In the rows, 128 means zero.
One turn moves every row onto another: examples first, then more rows asked:
gope: [ 69 125 109 118 129 146 134  89 120 129 162 145 137 133 101  99]
Pituf: [101 105 147 111 125 162 136 119 131 102 162 121 121 142  94  87]
beg: [102  90 123 131 118 126 136  98 108 149 106 139 132 129 123 107]
lisub: [ 91  96 157  98 143 152 136 121 126 114 146 116 108 131  92  94]
bagib: [ 68 132 131 140 121 113 130 119  87 136 112 147 144 134 117  98]
Lur: [110 124 149 113 120 162 147 112 137 103 159 122  93 145  90  94]
Rav: [113 161 126 108  96 125 172 131 141 128 101 153 139 144 121  90]
Gemo: [132 130 145 109 108 161 154 131 122 109 112 153  99 112  88 127]
laf: [ 54 133 146 118 151 112 126 121 120 119 148 131 117 121  81 114]
netut: [129 144 121 137 107 132 144 138 143 149 100 150 117 106 132 121]
Boto: [101 156 143 105  99 101 168 157 137 136  99 134 120 128 113  93]
rifup: [ 77 127 152 135 134 115 150 100 162 131 132 109  98 139  87 118]
Fos: [101 128 146  86 123 168 154 110 132 110 158 123 102 145  97 108]
teti: [103 116 158 101 135 154 143 114 130 110 140 116  80 131  91 103]
zibe: [ 96 159 127  92 108 135 163 141 132 124 124 160 165 126 122  98]
soka: [ 54 127 150 124 146 112 125 115 133 121 151 126 114 133  86 118]
zibod: [105 127 143 117 120 109 148 172 144 144 102 141 137 105 124 113]
soza: [ 80 168 161 130 141 119 153 110 129 122  94 147 128 118 109 130]
fetib: [ 97 146 142 117 142 137 135  98 108 121 121 166 114 111 110 144]
lolup: [126 161 116 125  95 137 149 145 136 124 126 172 138 123 127 110]
Nin: [105 108 135 159  91 114 150 130 144 136 146 102 143 126 105 107]
dar: [ 84 156 142  90 112 110 159 166 128 133 122 141 146 113 114 103]
Pubuz: [ 79 140 114 145  81 124 154 123 122 147 144 113 151 124 121  94]
pafos: [114  92 143 118 100 145 144 158 124 113 133 128 147 116  85 107]
Bufu: [129 128 140 122  93 165 152 146 131  96 149 146 131 118  82 118]
rini: [ 95 102 159  97 125 136 140 128 131 109 141 111 108 155  89  89]
Gev: [125 149 128 122 103 125 159 145 144 145  96 154 108 113 131 117]
sadiz: [ 88 124 118 131 116 144 155  76 153 140 147 121 107 146 101 111]
Num: [ 97 127 114 137 113 142 161  81 156 134 140 121 111 146 100 102]
mazi: [107 144 131 141 116 122 124 166 137 126 130 156 159 106 118 117]
Sufid: [101 162 154 147 113 124 150 128 142 106 162 133 121 109  93 145]
rasag: [112 130 139 139 119 115 137 161 146 146 103 139 140 100 123 121]
Zutuk: [122 158 114 138 104 140 134 142 132 131 127 170 138 112 128 118]
nafez: [ 90 177 146 141 104 134 178 115 155 132 136 119 136 113 111 128]
kato: [ 83 133 153 139 134 111 153 109 159 126 126 109  92 134  79 116]
rega: [ 68 133 131 133 122 110 130 118  98 138 103 145 143 132 118  95]
solot: [ 85 139 116 152  86 132 160 118 116 150 150 115 145 126 122 100]
fupa: [106 111 155  92 137 154 150 109 139 111 127 119 101 155  97 101]
rokuz: [ 93 167 146 147 115 136 183 113 150 135 136 116 131 114 109 133]
rikef: [103 142 131 126 112 122 136 169 138 124 132 160 163 113 121 107]
Medud: [ 90 122 149  95 116 148 141 130 124 103 172 114 110 146  91  97]
refet: [ 79 159 165 139 147 116 153 116 122 124  98 146 131 123 104 130]
zapo: [ 66 126 116 120 127 141 128  88 121 127 166 141 126 138 101 108]
Bok: [119  91 144 104 117 144 141 145 113 126 100 136 113 109  93 112]

Gemo turns into Bok
refet turns into bagib
zibe turns into Rav
Where do these go?
fetib turns into beg
Lur turns into teti
rasag turns into mazi
soza turns into rega
zibod turns into rikef
zapo turns into sadiz
kato turns into laf
Medud turns into Fos

